One turn moves each row of this set onto another row. After a few examples, where does it send each row asked below?
Z833: [-34  -4  29   3  30   7 -15 -14  -7  13  36  -1 -40 -38  16   2  10 -34
  -5  -4  27]
Z471: [ 32   5 -11 -14  -7  -5 -11  14  -8  38   4  27  17  25   0  -7 -28  34
  19  16  -4]
Z653: [ 15  24  -9  14  33  -4  -9  25  14  -1  52 -40  20 -20 -35  -4   0  34
  -2  19  41]
Z366: [-28 -14   8  -2 -29  -3 -11  24  36  25  41 -14  -8 -15  11   6  11 -48
   8   5 -48]
Z52: [-17   1  23  -6 -25  -7 -12  40  39  22  24 -19 -12  -2  18   4  10 -33
   8  -6 -57]
Z131: [-24  -2  -3   4  -8   5 -27  39  46  18  22 -26 -16  -1  16  15  24 -35
   4   7 -46]
Z569: [ -3  -2   4 -36  -8  13 -16 -21  52   4 -13 -13  39  -2 -27  26  -7  17
 -26  22  -1]
Z258: [-18  -1  11   1 -25   8 -15  26  35  22  22 -15 -20   3  12   7   5 -54
   9   4 -50]
Z44: [-42   6  11 -34   7  30  13   4   9  23  11 -21  25   9 -16 -47  40 -27
  18   5  11]
Z162: [-35  -1  47  -1  32   4  14  -5  -2  22  39  10 -37 -23  18  11  -4 -27
   1  -9  22]
Z79: [ 24  15  12 -31 -24 -30  -3  33   0  25  19   2  28  25   1 -22 -23  28
  29   5 -11]
Z692: [ 54   9 -14   8  -4  -3 -14  26  19   6  31 -23  18 -31 -16  24  -3  27
  -6  24  38]
Z859: [ 46  17 -25  24  14   4  -8  27  10   7  18 -22  10 -21 -37  -6  12  33
 -12  27  23]
Z962: [  8  -2  20 -45  13 -19  -7 -23  30   1  -1 -31  -9  -1  -2  42 -14  22
 -26  32  -2]
Z801: [-16   4  10   0 -13   2  -8  40  53   8  30  -5 -21 -19   6  -2   5 -38
  23   2 -52]
Z926: [ 15  12   4 -17 -14   2  -3 -33  29   2  -7 -16  36   5 -11  32 -18  37
 -21  22   1]
Z613: [  2   5  12 -35   1  -9  -8 -25  27   1 -22 -15  24   4   7  29 -17  26
 -37  22   6]
Z345: [ 36  21   5 -16 -15 -11 -17  23 -12   6  16  20  10  28  -4 -22 -31  27
  31  13   6]
Z905: [ 13  13  12 -18 -18 -20   7   5 -27   8   7  34   5  16  -7 -28 -28  24
   9  16  28]
Z139: [ 34   9  -1 -24 -15  -5   2  16 -24  -4  21  25  13  15 -11  -6 -25  44
  12  21  10]
Z791: [-25  -2  43  -6  36   3  -1 -15  -5  18  37 -14 -48 -34  11   6   5 -28
   0  16  22]
Z981: [-41   3   7 -15   2  20  28   3   9   2  39 -17  28  -2 -13 -44  37 -39
  11 -12   7]
Z147: [-24  11  41  10  34   0 -13   3 -26  29  36   1 -43 -32  15  -4  16 -18
   3   0  15]
Z698: [ 14  -2  -4 -27   6   0 -11 -23  11   8 -28 -23  10   0 -11  44   1  33
 -24   8  12]
Z200: [-41   6   8 -21   3  34  12  21   3  11  27 -15  32 -11 -24 -49  33 -33
  10 -11   6]
Z357: [ 46  20  -6  29  11  -2 -21  46  14  -2  31 -21   5 -27 -22  33 -10   3
  -1  13  24]
Z282: [-50   9  -1 -21  10  27  11  20  16   6  36 -24  30  -2 -19 -47  30 -17
  24  -8  18]
Z222: [-26   3  32 -10  25   7  -6 -15 -12  10  52   0 -39 -39   7  11  14 -39
  11  -9  12]
Z993: [-52 -12  18 -18  -7  22  20  13  20   5  21 -29  22 -14 -32 -36  34 -24
  21  -7  20]
Z110: [ 33  18  -7  11   9   8 -21  36  15   8  33 -38  15 -30 -42  15  -2  23
 -18  30  37]

Z258 goes to Z200
Z569 goes to Z905
Now these:
Z139 goes to Z692
Z653 goes to Z962
Z44 goes to Z147
Z366 goes to Z981
Z162 goes to Z801
Z613 goes to Z345
Z698 goes to Z471
Z282 goes to Z791

One turn moves each row of this set onto another row. After a few examples, where does it send each row asked below?
Z132: [ 13 -27  53 -10 -33  -7  21  10  14  12 -16 -53  11  34 -13  -4  15  16
  45  28 -28  35   3   5 -31  13  -9 -32  28  17 -28 -14]
Z950: [-47  16   4   6  20 -49  -3  18  18  30  48  -9  11 -25 -26 -15 -33  25
  17 -14 -34  -3 -26  24  -2  11 -25 -12   3  18  38 -52]
Z331: [-40   9  21  -2 -16  -6  13  24   5 -10   1  14  12 -16  22  -4 -76  11
 -41 -33 -25  20  -8  -1 -28  -4   3   5 -15   3  53 -12]
Z461: [ 12 -14  57   5 -11  -3  12  13  26   5 -13 -64   0  14 -18  11  29  14
  52  36 -38  39  -5   2 -15  -6  -1 -31  20   3 -13 -18]
Z552: [  1 -49  60  -6  -8  14  23  17  18  22 -39 -73 -11  20   4  22 -26  13
  29  19 -25  49 -13   2 -55   3  10 -35  16   2 -12 -13]
Z702: [-34  11  18   1 -19  -4  15  28   2   2  -6  14   7  -4  28  -4 -85  10
 -32 -30 -18  28 -29  -2 -52  -6  -5   1 -15  10  46 -21]
Z820: [-36  22 -19   2   8 -18  25  23  10  16   1 -19 -19 -28  21   3 -83 -50
 -15 -15 -40  -5   6   5 -10   5   1 -12   7  -6  18  -8]
Z238: [-43  34   0   9  17 -50  -7  24  14  30  44 -11   6 -14 -22 -14 -32  17
  31  -1 -30   6 -37  16 -18   7 -37 -11  16  19  29 -55]
Z972: [ 24 -25  53  -9 -39  -6  18   7  19  10 -16 -51  13  31 -25 -11  15  25
  38  25 -25  28   0   2 -17   8   2 -33  19  12 -27 -11]
Z243: [-42  22 -11  -6 -13 -15  -4  53  26  -4  34 -23  13 -14 -34 -18 -59  39
  13 -11   9 -23  21  10   7   2 -12  -6  36  -3  23 -21]
Z450: [-35  28 -19  11   4  -4  25  28   4  15  -2 -29 -23 -25  22   4 -90 -49
 -13  -1 -27 -11  -4  -8 -37  -3  -6  -8  13  -6  14 -12]
Z534: [ 12 -46  57  -8  -7   7  23   5  21  20 -41 -69  -6  20   1  19 -27  19
  22  11 -33  50 -18  -1 -49   6  23 -37   4  -3  -8  -8]
Z516: [-15  14  31 -16  -4   1  11  20 -10 -18   2   3  23   1  15  -6 -84   4
 -48 -23 -22  25 -22  20 -32 -11  10   1 -17  10  45 -34]
Z493: [  3 -19  67   4 -21   4  17  18  17   9 -18 -55  -2  19 -13   5  26  11
  47  40 -30  37  -3   2 -23  -8 -15 -28  28   5 -18 -19]
Z744: [-34  31  -9   2 -32 -11  -1  57  21  -7  38 -16  18  -5 -30 -23 -52  37
  19  -1  17 -23  10   7 -15  -4 -23  -2  37  10  18 -31]
Z251: [-16  35  -9  -9  23  -5  21  22  -7   1   3 -38 -11 -18  10   5 -91 -56
 -23   2 -33  -7   1  18 -14  -7   9 -11  11  -6  14 -24]
Z741: [  5 -56  63   3 -17  21  32   3   9  31 -34 -68 -11   8  -5   6 -18   6
  13  28 -20  22 -14  -3 -50   0   5 -32  11   3 -23 -13]
Z798: [-25  31  11  -8  36 -42  -8  14  -1  18  46 -21  17  -9 -34 -12 -39  11
  11   0 -35   4 -36  38  -1   4 -18 -13   9  19  29 -69]
Z707: [-15  28   2 -17  -9  -4  -3  50   9 -22  39 -31  28  -1 -41 -19 -62  30
  -1   4  12 -25  14  27   4  -9  -4  -5  35   5  19 -41]
Z192: [ 16 -47  57   4 -17  25  30   5  20  24 -37 -72 -17  -1  -8   9 -18   2
  10  27 -22  19 -11  -5 -39  -9  19 -34   2  -5 -19  -9]

Z243 goes to Z331
Z192 goes to Z972
Z552 goes to Z493
Now these:
Z744 goes to Z702
Z516 goes to Z798

One turn moves each row of this set onto another row. After a few examples, where does it send each row asked below?
Z776: [ 48  13   7   7   0   1   8 -43 -36  -5  19 -13   0  15  -8 -22 -20  -3]
Z625: [ 32 -15  -8  20   4   4 -11  34  27  -3  12  25 -45  -2 -27  13  43 -43]
Z841: [ -7  -4  22  56  45 -40  17  -1  28   6  37 -18 -16 -19  -6  -8  19 -10]
Z737: [ 15  10   7  19 -26  37 -16 -11  12  13 -11 -44  -8 -22   8   6 -30 -21]
Z31: [-18   7 -17  -4   9   0 -14  40  13   5  16 -17 -40   8 -53 -16  25  11]
Z94: [-18  19   5  25  10 -25  33 -14 -16 -17  18  22  -1 -36   5 -16  41   0]
Z789: [ 37 -18 -14  -1 -23  13  42  11  -2   0 -23  -9 -25 -40 -20 -18  25   3]
Z165: [ 21 -17  11  57  -8 -11  -3   8  18 -21  15  -7   5   5 -60 -41  -1  -6]
Z758: [-21 -11  -9   3  13 -47 -22   3  16  11  25  16 -12  24 -14  15 -14 -11]
Z777: [ 38 -23 -16  51  29  19   5   0  29  19 -23 -17 -37   7 -20   3  37 -23]
Z351: [ 17  18 -31  11  17   6  -2  -9  51  13   1  -4 -29 -31  15 -15   0 -39]
Z75: [  6  27  40 -18  10  24 -24   9 -20 -12 -10 -19 -17 -27 -32 -35  -1  13]
Z855: [ 27   5  44  48  17  -6 -23  -4 -10 -23  35 -18 -27   6 -32  12 -12 -41]
Z589: [ 32 -15  10  52   7   9  17  -4 -16 -28 -17   4 -13  -1   4  19 -11  35]
Z911: [ -7 -33 -15 -18  18  -7  27  -5  14 -26 -36   7 -38  -2 -21 -25  20  -3]
Z379: [ 21   9   8  26  34 -10   5  -7 -43   8  -9 -24 -42  26 -25  30  13   6]
Z726: [ 12 -13  21  19  -9 -15   6 -11  37  -8  -8 -19 -36 -62  22  -8   6 -31]
Z488: [-18 -28 -19  -3  22 -49   5  -1  16   9  18  14 -15   7 -14   3 -24 -10]
Z631: [-15   2  13  -9 -20  32 -16 -29   0 -19   6  -7   3   3  26  35  -3 -18]
Z766: [ 35  -3 -14  32  10 -11 -16  21  27  -1  10  30 -58   8 -18   7  34 -25]
Z78: [ 11 -15   3  29  30  43   7  18  36   1  -4   2  37  -4  -8 -23   3   8]
Z648: [ 13   0  -8  11 -28  31   1  -8   4   3 -10 -50  10 -24  12   5 -18 -34]
Z176: [ 10 -35  -7   4   8  13  21  -8  42 -45  26   1   8 -15 -26  26  -3 -17]
Z597: [ 45 -33  14 -14  18 -31 -15 -19  -7  24   7 -17  -6   3 -43 -16   6 -39]
Z96: [  1 -21  29  -1  38  -1 -24 -10  32   6  -7 -30 -21 -10 -13 -23 -24  34]
Z358: [ 18  -6 -10  34  16  25   4  32  47   8   4   7  23  12 -19 -27  -2   6]
Z787: [ 13   2  49  35   0  -9 -38  -7 -22 -22  28 -23 -28  -8 -16  24   0 -44]
Z623: [ 34  27  27 -25  18   7  -2 -37  37 -34   8   2  -2 -17  -5  -1   5   7]
Z108: [  7  17  11  -8  28  27   4  -9   0 -35  32 -14  13  -2 -45   4  35 -46]
Z430: [-23  -7   2  15  30 -17   2  -3 -34 -10  27 -38  -8  -8 -24 -47  -3  14]
Z37: [ 36 -25  24  13  31 -44   3 -11  24 -15 -12  16   4 -30 -11   0  46  -6]
Z811: [-40  -7  22  37  -3  14 -15  33   7  -1  21   3 -23  18 -18  -3  51  -6]
Z617: [-29 -12  13  27 -48  -8  -2   4 -31  20  -2 -25 -15   3   2   7   4   0]
Z478: [  8   8  20  27 -31 -10 -30  17 -34  22  30   9  13  13  -9 -22  12 -16]
Z95: [ 34  -2  35  18  46  33  -2  -7  -4  -8 -20  -8  -2 -15  33 -16  32 -25]
Z146: [-12   7  27   5  15  33  -3 -46 -13  10 -11 -27 -31 -30   7  -4  51 -14]
Z588: [  3 -41   0  33  50   1   0  13 -11 -38  -6 -25   4   6 -37  13  32   4]
Z391: [-27 -23  24  10 -44  -6 -15   0 -29  21  -2 -35   0  -3   1  -3  24  -1]
Z115: [ 22   6 -19  -6  11   7 -16 -13  47  33  -5   0 -33 -33   7  -7   8 -39]
Z626: [ 27 -29   7  -7  -7   7  -4 -36  -7  16 -11  31  28 -15  -6 -32  14 -17]
Z7: [-19  21  33  -3  27  17  -8 -51 -11  14   2 -15 -32 -14 -10   0  48  -2]
Z695: [-21  -8  33  28  -6  11 -37  29   6  -7  17  -1 -33  22 -26   1  50   8]
Z470: [-14   9  -8  15  18  -8 -23 -43   5  18  38 -16  14  21 -24  18  13  18]
Z935: [ 32  13  23 -12  -1 -28  -9   4 -25 -15  32 -27 -17 -45   4  27   1  -6]
Z980: [ 42 -15  10  -3 -26   2  31   8 -24  -6 -19  -3 -16 -47 -28  -3  26   5]

Z165 goes to Z911
Z589 goes to Z94
Now these:
Z625 goes to Z115
Z758 goes to Z358
Z78 goes to Z980
Z37 goes to Z623
Z695 goes to Z766
Z31 goes to Z777
Z379 goes to Z841

